128 stands for zero in the data rows.
Some points, one per row:
[130 131 108 128 130  93 129 125 143 119 168 113 106 126 141 126 130 126  97 125 129 123 131 152 137 138 125 108 145 126  89 131 129 113 150 129 104 127  80 125 122 137 128 132 135 128 159 119 172 123 127 134 150 120 128 132 164 120 126 133 104  50 138 138 120 133]
[117 146 255 126 129 185 151 148  78 193 105 147 120 119 135 142 215 135 116 142 128 132  83  81   0 100 130 151  83 151 147 138 101 115  88 124 138 130 203 144 151 121 136 181  98 133  76 224  13 157 137 114  18 119  14 174  84 230 111  85 208 177 141 113 118 132]
[146 131 111 135 110 163 122 104 150 111 154 139 145 119 128 125 121 129 134 120 125 118 164 139 141 133 122 126 154 117  99 126 128 116 142 128 136 131  69 125 119 128 129 125 140 130 167  98 129 133 132 135 127 107 160 132 153 138 123 120 141 129 109 130 149 127]
[113 181  79 138 122 127 108  25   0 135 165 123 142 128 153 178 174 167 126 165 120 131 128 110 110  76 130  96  74 232 188 157 123 110  72 124 126 140  93 120 119 147 129 174 173 131 141 126 135 166 138 124 128 115  65 136   0 207 128 140 120 195 158 235 154  88]
[127 130 133 129 123 129 117 134 174  96 152 113 113 126 143 126 100 124 114 122 125 120 135 135 161 126 127 126 138 120 115 128 127 103 131 133 116 129 124 123 121 131 129 129 132 118 135 119 164 107 128 127 151 112 160 124 160 115 147 133  92  94 112 119 127 117]
[144 129 122 134 109 108 139 135 124 132 168 112  98 109 133 127 119 122 139 125 127 124 137 140 141 136 125 106 125 143 125 131 132 116 144 132 139 129 115 127 120 124 127 131 135 124 141 120 120 130 132 129 136 121 158 119 137 122 146 133 122 129 119 104 116 131]
[136 130 110 132 132  84 103 144 125 124 160 106 128 122 136 127 114 121 116 124 128 126 133 139 142 130 126  91 120 123 105 136 126 146 146 129 117 130 119 122 119 142 129 125 144 124 139 121 148 124 129 130 134 115 169 127 129 124 133 128 114 100 121 112 123 133]
[130 124 118 106 105 123 132 177 132 142  41 122 122 134 124 114 125  98 117 114 145 133 132 140 133 121 133 210 128 112 122 112 117 192 125 130 199 129 117 134 181 119 134 104 102 124  55  98 157 131  97 130 128 163  48 130 153  99 127 157 159 111 132 224 130  93]
[140 132 107 127 130 125 109 131 153  96 144 126 116 111 132 126 106 124 120 124 124 123 133 134 163 134 125 124 144 116 138 127 126 106 151 130 127 131  97 126 115 120 128 117 138 128 127  97 190 113 125 131 134 133 127 125 139 125 120 151 116  84 120 104 111 120]
[130 133 105 125 130  97 127 115 134 154 128 123 139 132 133 124  90 127 132 124 128 133 128 136 144 133 126 115 131 125  86 129 133 116 147 127 122 131  98 128 117 130 130 123 144 124 124 120 151 118 130 131 142 118 188 125 139 116 140 130 112 110 119 126 102 128]
[113 131  98 134 111 111 113 123 199 109 147 130 114 127 149 127 151 124 141 126 123 126 141 135 139 129 125 123 148 122 105 139 130  95 141 128 132 133  97 126 119 128 128 137 148 127 169 101 131 122 119 126 124 107  95 116 132 111 130 151 118 132 116 108 120 121]
[126 154 125 139 222 208 143 169 131 134  46 155 128 156  95 121 124 132 131 119 136 122 129 129 130 122 135 189 127 112 118 111 142 111 122 128 166 130 200 132 169 121 129 137 157 131 183 143  75 136 112 138 132 121 109 134 168 105 112 136 176 130 135  38 127 155]
[134 157 127 112 251 161 142 158 130 145   0 160 162 124 141 125 125 122 139 123 142 131 133 135 131 123 117 131 119 129 133 109 154 112 126 126  90 104 147 133 201 117 135 114  96 129 255 178 156 127 123 143 133 134  96 135 156 100 112 114 124 127 130  29 133 136]
[133 128  96 129 127 130 103 109 174 116 139 134  98 115 121 124 143 123 151 124 123 119 137 127 131 128 128 115 123 116 128 129 127 128 144 133 110 131  93 129 119 129 126 129 142 133 128 108 130 117 130 130 135 111 123 122 155 100 142 134 107 100 142 143 124 127]
[141 128 106 129 127 116 136 104 163 104 158 123  97 113 131 126 114 128 134 127 122 124 140 113 123 133 127 136 126 119  95 127 129 102 122 126 102 127 161 128 127 137 130 121 138 116 169 114 128 116 131 133 141 127 208 124 151 122 134 136 120 111 123 114 112 122]
Here are 12 more points, each followed by its number:
[112 128 118 133 116 104 123 101 147 145 144 136 101 115 126 126 120 123 117 121 125 124 156 136 147 138 126 117 129 115 111 128 136 112 142 127 101 128  75 128 117 136 133 133 150 120 157 114 172 125 130 132 136 123 139 128 154 127 131 156 126  55 117 144  77 125] 0
[134 130 135 132 121 101 107  96 183 115 119 104 108 102 128 126 109 128 117 125 123 129 130 132 138 136 127 129 131 122 116 125 132 103 142 126 109 128 122 125 122 129 132 121 134 127 109 112 164 123 123 126 151  93 125 130 141 122 123 120 133  65 108 150  96 120] 1
[137 176 120 122 151 169 142 171 132 118   0 127 169 145 148 122 126 127 144 121 163 135 125 128 130 124 111 234 114 109 116 121 144 221 120 126 121  78 152 129 163 114 130 119 132 129   4 138  71 130 118 133 124 173  70 128 152  89 131 128 157 123 139  62 140 210] 2
[127 179   0 138 191 126 232 148  93  69  20 112 181 136  67 137 135 135 125 128 119 145  72 103 178 213 172 126 108 131 126  40 145 223 203 132 169 159 154 127 235  72  84 118 163 164  50 133 162 101 130 125 113 133 120 134 149 140 100 113 194 128 161  91 129 132] 3
[ 92  71 170 207 128 167 125 148  54 131 141   0 168 136  94 144 159 166 172 137  91 139  49  85 114 145 199 107  98 157 246  72 102 135 113 131  89 148 187 112 167  93  85 122  97 142 193 149  30 131 188  91 119 106   0 135   0 255 126 115 209 255 125 255 198  18] 4
[146  80 255 127 122 143 151 119   7 212 107 160 181 188 137 143 165 100 155 202 125 130 104 113  88 108 131 145  49 133 183 131 104 177 104 112 143 130 167 124 119 124 135 156 115 133  19 227  25 194 113 132  90 139 127 148  78 150 125  78 165 161 136 121 171 123] 5
[148 133 105 127 108 105 123 114 139 144 142 136 138 122 140 126 114 128 124 121 126 120 137 145 144 121 127 120 147 142 117 131 127 144 126 126 106 131 113 126 116 123 127 120 127 127 137 129 133 117 134 132 133  93 148 130 146 114 139 132 116 123 118 175 122 127] 6
[170 113 221 143  84 126 137 156  93 166 255 123 119 128 102 187 165 140 127 122  97 123 112 112  26  85 152 104 117  51 146 155 164 105 136 129 144 151 179 126  80 146 128 203 138 127 113 126 113 147 149 116  89 122 108 126  43 174 126 128 123 213 136 221 146 141] 7
[106   0 151 169 122 126 135  14  14 147 180 121 149 131 170 144 203 215 127 223 115 113 130  82  52 126 140 131 118 220 255 150  86  62  94 125 128 157 133 126 131 129 129 235 152 130 196 127 111 149 143 107 124 124 163 132  96 150 126 146 116 178 155 255 202  85] 8
[ 66  95 255 139  27 128 102  91  33 155 209 123 139 128 146 146 213 228 125 153 119 123 116  81  76 103 164  97  92 161 198 158  90  88  37 114 142 151 183 117 124 134 132 110 148 129 187 128 160 144 143 114 109 124  46 124  97 233 126 128 117 210 138 187 168 139] 9
[146 128  94 129 128 100 100 104 163  93 178 119 115 130 126 126 122 125 121 120 126 125 130 147 147 116 125 100 157 128 128 136 129 149 137 128 128 129 120 126 120 128 130 124 144 130 112 123 142 121 135 127 141 103 209 119 125 137 130 150 104 111 113 158 103 127] 10
[129 129 110 131 121  96 142 106 114 113 179 126 117 122 140 125 118 126 119 124 126 122 131 119 124 135 126  96 144 120 119 140 130 131 135 134 146 131  78 133 118 123 128 121 118 126 165 101  96 106 127 131 140 143 167 130 162 107 125 142 124 168 125 125 136 130] 11
Which two of these numbered points are nearest to each point below by angle, seen from the average point of the first points? Their numbers follow each, nearest first.
[138 131 113 134 111  87 122 124 124 134 139 127 142 123 147 122 108 124 121 126 124 126 137 147 143 128 126 140 142 110 138 134 128 102 137 131  81 131 108 130 122 136 130 122 136 129 143 127 184 129 135 132 126 130 145 123 134 117 130 139 109  96 126 158 135 125] > 6 0
[130   0  38 128  74 126 105 149  33 207 121 130 130 139 191 153  82 177 128 162 124 132 121 146  56 104 126 108  94 192 159 140  67 113 156 122 120 137 228 122 157 127 123 171 133 130 139 130 140 175 124 106  90 113  41 131  93 159 124 138 122 184 138 211 180   0] > 8 4
[108  48 245 126 125 177 146 161  21 255  84 189 237 154 128 133  98 137 176 155 125 133 105  74   8 100 130 148  98 150 224 126 163 139 107 124 202 131 177 150  87 127 136 104 105 131 128 178 108 166 136 126 120 230   0 119  32 135  92 100 158 238  85  92 176 131] > 5 9
[138 127 119 128 115 108 140 122 151 136 179 114 121 132 135 125 136 126 126 121 123 128 132 131 133 141 126 120 139 128  91 134 132 109 158 127 113 130  93 131 123 133 131 131 122 120 175 105 116 109 131 132 124 139 162 116 135 106 136 128  87 123 119 150 103 129] > 11 6
[124 146 127 134 169 177 145 109 125 154  79 183 167 131 112 121 128 131 135 105 128 136 131 128 131 124  80 163 122 114 120 141 152 198 124 128 186 108 152 125 176 120 132 106 106 126  65 151  87 128 135 142 129 151  82 130 147 117 125  64 139 132 136   0 133 170] > 2 5
[129 114 105 109  94 255 191 131 162 156 169 122 255 133  50 127 211 169 145 136 110 122  79 163 119 127 152 172  90 149 155 143 116  96 131 131 166 190 140 118 113 115 117 161 161  88  99 157  29 142 125 112 103 121 128 153  39 192 105  87 255 255 130 135 131  50] > 4 5
Now 12 new points, numbered from 0 again:
[124 210 118 114 129 218 169 178 129 141   1 122 134 131  69 122 126 138 145 124 142 141 133 140 131 119 117 145 135 118 120 124 143 174 130 125 147 117 148 159 159 126 128 118 116 125  43 127 111 136 121 143 131 228  57 140 137 132 123 133 169 123 128 231 137 202] 0
[137 153 117 124 201 169 164 176 128 140 168 138 156 128 124 131 125 135 135 132 116 139 124 130 129 124 124 175 110 112 116 126 150 148 125 128 128  99 125 135 148 110 131 138  73 129 151 156 131 136 120 131 129 162 115 127 156 113 128 131 154 125 135   0 131 137] 1
[118 129 111 127 126 124 107 113 160  96 157 135 126 117 136 127 127 121 123 126 125 131 143 132 122 132 124 107 133 129 154 140 131 108 141 127 158 130 135 124 121 132 129 130 150 131 155 128 150 110 125 127 152 111 115 121 128 136 135 139 131 141 132 147 121 123] 2
[138 128 101 129 132 144 138 121 162 102  98 142 105 101 150 123 118 119 133 118 125 119 142 122 139 140 126 112 140 121 131 131 128  86 126 132 108 132  79 121 121 138 132 126 132 126 163 111 135 135 125 130 128 123 181 128 141 123 124 143 121  77 117 106 134 120] 3
[137 171 122  97 112 195 164 157 133 114   0 101 101 130 122 113 127 132 139 108 125 140 125 137 132 124  99 231 129 128 133 119 115 206 122 130 170 113 116 137 145 127 129 122  53 127 206 137  73 128 119 134 131 152  93 133 129  71 108  94 144 125 131  61 131 117] 4
[116 131 141 127 120  99 125  95 185  91 150 117 135 134 143 124 117 127 137 133 121 125 141 133 137 133 126 146 147 122  98 127 128 120 146 129 100 127 103 130 119 143 125 128 113 136 166 132 163 125 128 126 124 110 115 122 144 138 144 122 119 124 124 160 113 126] 5
[135 129  82 130 129  98 116 137 153 111 144 124  93 116 136 126  99 126 122 123 128 127 129 157 127 129 124 120 143 133 130 125 129 123 123 133  92 131 186 124 116 126 133 123 149 124 123 136 179 116 129 128 133 118 154 117 145 137 141 131  92  91 110 144 116 125] 6
[144 132  95 125 122 118  98 126 145 133 157 106 106 120 131 123 109 124 128 123 125 130 148 140 146 134 126  94 133 120 140 124 129 134 151 126 124 129 109 125 119 137 132 117 130 127 117 128 122 109 123 131 152 136 160 134 144 143 135 127 113  74 116 164 108 135] 7
[133  94 117 112 169 164  99 121 129 118  71 152 140 142 128 113 124 121 146 117 159 131 129 139 130 127 116 160 134 127 121 142 165 197 123 126 131 125 126 138  96 123 128  99 153 129  98 155  73 132 111 127 129  52 158 141 161 122 104 106 115 138 132 130 129 194] 8
[136 128 119 129 124 114 126 131 177 107 130 109 119 127 139 124 111 118 104 123 127 120 137 125 152 150 126  99 151 125 139 134 131  89 122 131 135 131 112 127 122 131 130 125 129 127 142 123 154 137 135 134 142 120 135 118 142 117 131 128 122  94 142 115 110 129] 9
[124 132 130 126 134 114 119 121 137 116 163 140 146 112 134 122 127 122 124 130 126 125 121 136 138 124 129 104 135 126 116 128 130 104 149 129  95 130  95 126 120 133 129 123 134 127 128 105 129 117 129 133 129  76 155 122 169 125 116 117 118 124 122 159 129 111] 10
[122 131 121 114  88 128 155 150 130 118  28 164 117 142 109 126 126 113 129 122 150 132 129 134 132 126 138 168 126 127 137 123 141 161 123 128 191  95 136 132 128 111 131 113 114 127  76 148  52 133 156 145 128 129 125 129 146  83 114 141 118 138 138 111 133 158] 11
The same question for these:
[130 231 120  98 131 106 137 229 130 144  95 121 152 145  93 137 124 100 142 117 134 134 129 133 132 123 126 159 122  92 128 117 113 185 129 128  86 153 151 137 141 114 137 110  95 129   0 160  88 126 121 133 129 201 107 132 150 165 128 127 119 137 133 121 133 141] > 0 11
[125 127  84 128 134 122 106 120 136 127 169 143 138 114 140 124 122 121 115 125 126 124 131 134 137 143 123 106 144 120 103 131 133 109 143 127 128 124 104 126 117 132 131 124 147 127 144  98 158 119 132 131 124  93 158 118 144 121 132 130  96 124 113 151 122 135] > 10 7
[ 85 100 255 123 177 129  57  83  25 184 182 110 140 136 138 157 243 128 127 169 120 125 104  31 116  54 157 156 101 165 142 144 112  54  43 128 106 154 198 118  62 129 137 127 148 131 209 129 115 127 144 116 117 118 112 128   0 187 133 131 126 210 189 227 172 128] > 2 10
[118 126 112 111 180 107 177 118 130 119 101 168 123 127 103 108 121 106 157 123 150 136 134 141 134 125 120 163 137 121 132 123 139 128 128 130 101 125 160 138 185 128 135 110 102 125   0 115 135 129  97 126 128 103 109 136 122 110 127 115 131 115 132 135 132 147] > 0 11
[132 161 119 121 146 170 168 139 128 105 116 172 113 136 118 124 123 139 142 121 143 133 130 128 132 121 130 162 122 131 129 105 110 219 139 127 134  88 155 138 170 125 127 116  46 126  39 162 109 122 113 135 129 133 100 133 148 117 116 140 171 127 136   0 136 157] > 1 11
[122 129 132 129 119 130 118 130 153 107 111 129  93 131 128 126 110 119 132 123 128 118 114 128 134 131 123 141 134 133 117 134 126 103 147 127 120 129 145 127 121 133 130 114 132 131 110 107 184 128 131 131 126 132 186 128 140 114 128 121 117  94 122 119  98 130] > 6 9
